Rotation paths and how fast each direction turns (degrees a step)
Each turn is a multiple of 5 degrees from 10 to 175, or 0.
Each row of a path follows its step; steps can be skipped.
Path 1:
step 0: [ 17  23 -19 -10   0   2   5 -15  -1  17 -36   9  15 -16   2  20   7  19
  26   4  -1  -3 -11  27 -20   5 -30  20  26  -5  12 -14 -24 -18  10  19
  -2  -2  -4  14  16 -14   2  30]
step 4: [ 53  26  -8   7   6  10 -22  -7  -6 -10 -12  18  -3   4  -5   9 -30  29
  -7  -9  15 -19  11  20  -5   2  22 -25  14 -12 -19  22  15   6  -9  25
  19   0   3  -4   3  11   1  -4]
step 5: [ 14  -4   5 -16  -5  14 -32  17 -28  19  15  -9 -16 -10  -7   9  -2  -5
  21  -2 -13   1 -43  14 -26 -25 -37   5  -3   1 -10   2 -19  14 -11  15
  -2  12   6   9  14   9  23 -22]
step 6: [ 22   9 -11  33  41  30 -16   4  11   4  -4  15  13  23   4 -20  -9   4
  -9  -6  18  18 -14   6 -13  15 -25 -22 -14  24 -17  -8 -11   0 -13 -14
 -25  -7 -10  16 -11 -10  -6   8]
step 9: [ 28   8   0  27  -1  21  -6   7  -3   3 -21 -22  20 -33 -15  -2 -17 -13
  15 -16  -4 -14  -3   1  12   0  -7 -16  28   5 -20  -3 -33 -18 -21 -28
  -3 -23  -5   6  -8  27 -13  -5]
step 10: [  7 -10  23  26  -4   2  -5 -31  22   6   4  17   6  19 -22 -10  18  -7
  44   2   4  10  -5  29  -5 -14 -23 -19  22  13  -3   9   1  14  25   1
   5  22  28  -7   1   8   3 -15]
step 11: [ 32   1   0   1  13   3  10  -5  13  22 -23  19  -8   4 -14  13 -44  14
 -24  11   8 -19  14  -6 -13 -26 -17   7  16   7 -29  20 -11  -4  19   4
   6   9 -13  20  -8   6  22  20]
step 12: [ 10  21 -10 -17  -6   4 -21 -12   0  -6 -22  10  14 -20  10  -4   6  -7
  17   1 -36 -13 -14   4  -2 -13 -29  -7   6 -15 -27  -4  -1  21  -2  17
 -24 -16  23  40  12  13 -14 -26]
step 13: [ 17   0  -7  -9  18  11 -11   5   3  -2  -8  24  -2  20 -16   9  18  18
  -7 -16  18  21 -14   9  -5  15  -3 -30  32   4   8 -20 -44   8   7  -1
 -12  21  11  20 -30   1  24  -4]
[  8  -7  -2   4   4  -8  -6   6  -4   3  -1   5   1   1   2  -8   2  -5
  -2  -6  -3   5   0  -2   6  -5  -6  -3  -1   3   4  -2  -1  -2  11  -6
   1  10  -2  -7  -1  -2 -10   3]  95
[-5  6 -7 11  1 -4 -1  0  9  0  6  0 -7  8 -4  1  4  1  5 -7 -2 -1 -4 -1
  9 -7  0  1 -8 -1 -4  1  5  7  1  4 -8 -3  8 -1 -3 -5  0  0]  160
[  1   8   7  -9   3   1   0   4 -10   2  -3   7  -6   5   0  -2  -4   3
  -2   5   1   6   1  -3   4  -4   2  -7  -5  -4  -4   6  -4  12   2   2
   3   2   1   7  -2  -1  -3  -9]  45
[  1   8   7   1  -7   0   1   9   3  -7  -6  -1 -11   6   0  -5  -9   5
   2  -7  -1 -10   1   0   1   4  -2   0   3  -3   0  -7  -8  -5   2  -3
   2   0  -4  -2   1  -8   4   3]  160
[  2  -4  -2  -1   0   1   9   5   1  -2   5   0  -2  -7   9  -2  -6  -2
  -4   0  -2   4  -2  -7   0  -5  -7   5  -6   1 -12  -8  -6   4   2   5
   0  -6  -1  -8   5   8   6  -2]  115
Path 2:
step 0: [ -3   8   8  -1  -4   9   7 -28  23   5   0 -16  17  -2  -7 -31   1   4
  -7   6   3  -1  24 -10 -14  -4  17 -23 -21   6  16   0  -4 -11 -18 -23
  17  -7  20   8 -12  -6  19 -18]
step 2: [ -2   7  -1   3 -25  -1  11   4   5  23   4   7  13   5 -14   2 -11  11
 -19   2  -1  27   9 -17 -28   8  25  -8  -7  -8  20  17  -6  -6 -33  15
  -2   7   2   4  -7 -23 -12  14]
step 3: [-12  -8  13  13 -16  -4  -8 -21   0 -18   4  15   5   6   3  -5  19   4
   1 -21  28  -3  -2  14 -10  19  -1  -5 -26  -4   1 -18  -3 -25  14 -31
  11  -5  24 -11  -5  14  -1  -8]
step 6: [  3   5   9   0  26  25   9 -12  -2   5   7   5  -9   4 -14 -12  16 -10
  12 -10  19 -12   9   3  -9  26  15 -18 -14 -19 -24  21  28  -9  14   0
  -2 -13   8 -11   6   9   8 -18]
step 7: [  8   7  10  -6 -11   5   2   8  11   0  -7   8  17 -17  -8  -5  -8  21
 -23   4 -12  21   8 -24   8  -1  13  13   3  12   9  26  -5 -21  -3  13
  13 -12  10  21  -9 -16 -29 -24]
step 9: [ -9  -4   1 -12   1  15  11  -6 -22   1   7  14   7  25   7  -7  -8   7
 -14 -25  17  13  -4 -12  -4  12  17 -10 -13  -1 -12  19  -4   1   2  -4
  30  -8  12   5  17 -37  -3 -20]
step 10: [-12  -7  17  17 -35 -10  26  -1  24 -11  13   2   8 -16  -8  -3 -15  12
  18   8  11  10   2  -6  -6  17 -19  22  11   0  21 -10   7 -24   7   8
  10 -10   6   6 -15   1  -7  -3]
step 11: [  2   0  -1  13  30  12  15 -19  10   9   3  -5  -6  20 -10 -11   9   4
  16   0  10  12 -11  -9 -14  13  12 -31 -18 -10 -12   0 -10 -19 -28   0
   4  -5   7 -12  33  -1   3   1]
step 12: [  6  -8  30 -30 -10   2   5   1  -9 -11  -3  27  32  -4   2   8   5  12
  -6  -8  -5  12  15 -12  12  34  -8   8  -2  -8   1  18  20 -11   2   8
   8 -16  15  14  -6   8  -8 -12]
[-10  -4   2  -8   3   8  -6  -5  -7  -1  -4   5   6   4   3 -10   2   2
   3   2  -3 -12   1  12  -2   0   2  -3  -1  -4  -3   0   1  -6  -4  -6
   1   3   2  -2   5  -1   3  -4]  130
[  0   5  -7   2   0  -3  -1   3   8  -3   2  -3   0   6  -9  -3   0   2
   1   8   4  -2  10   4   6   0  -4   1 -10 -10   3  -9  -7  -2   1   0
   7   8   1   1  -5   4   2  -1]  140
[ -2  -2   0  -2  -9   1   1   6  -4   0  -5   2  -1  -2   2   7   7   0
  -2  -7   5 -10  -1  -1  -5  -1   1  -7  -5   0   0  -5 -12  -3   7   2
   1   2  -7   1  -5  -9 -10   4]  65
[ -5  -1  -7   3  -9  -3   4   1  -6   5   9  -4  13   4   8   2  -1   6
  -3   2   5   3  -3  -3  -5  -3  -5  -1  -1  -1   0 -10   4  -3  -5   4
   7  -5   1  -7   5   0   3   3]  45
[  4  -9  -4   8   7  -5   0   2  -2   2  -3  -1   2   1  -2  -3   1   0
   6  10 -11   4  -7   0  -2  -2  -3   3   2  -4  -5   3  -7  -9  -6   1
   1   1  -4   4   2  -1  -9  10]  115
[  7   5   8   0  -1  -6   1   3  -1  -8  -4   5   6   0   5   3  -5  -1
  -3  -2 -12   5  -3   2   7  -2   5   1  -5   7  -3  -7  -6 -10   1  -4
   4   1   4  -7  -1  -3   6  -5]  160
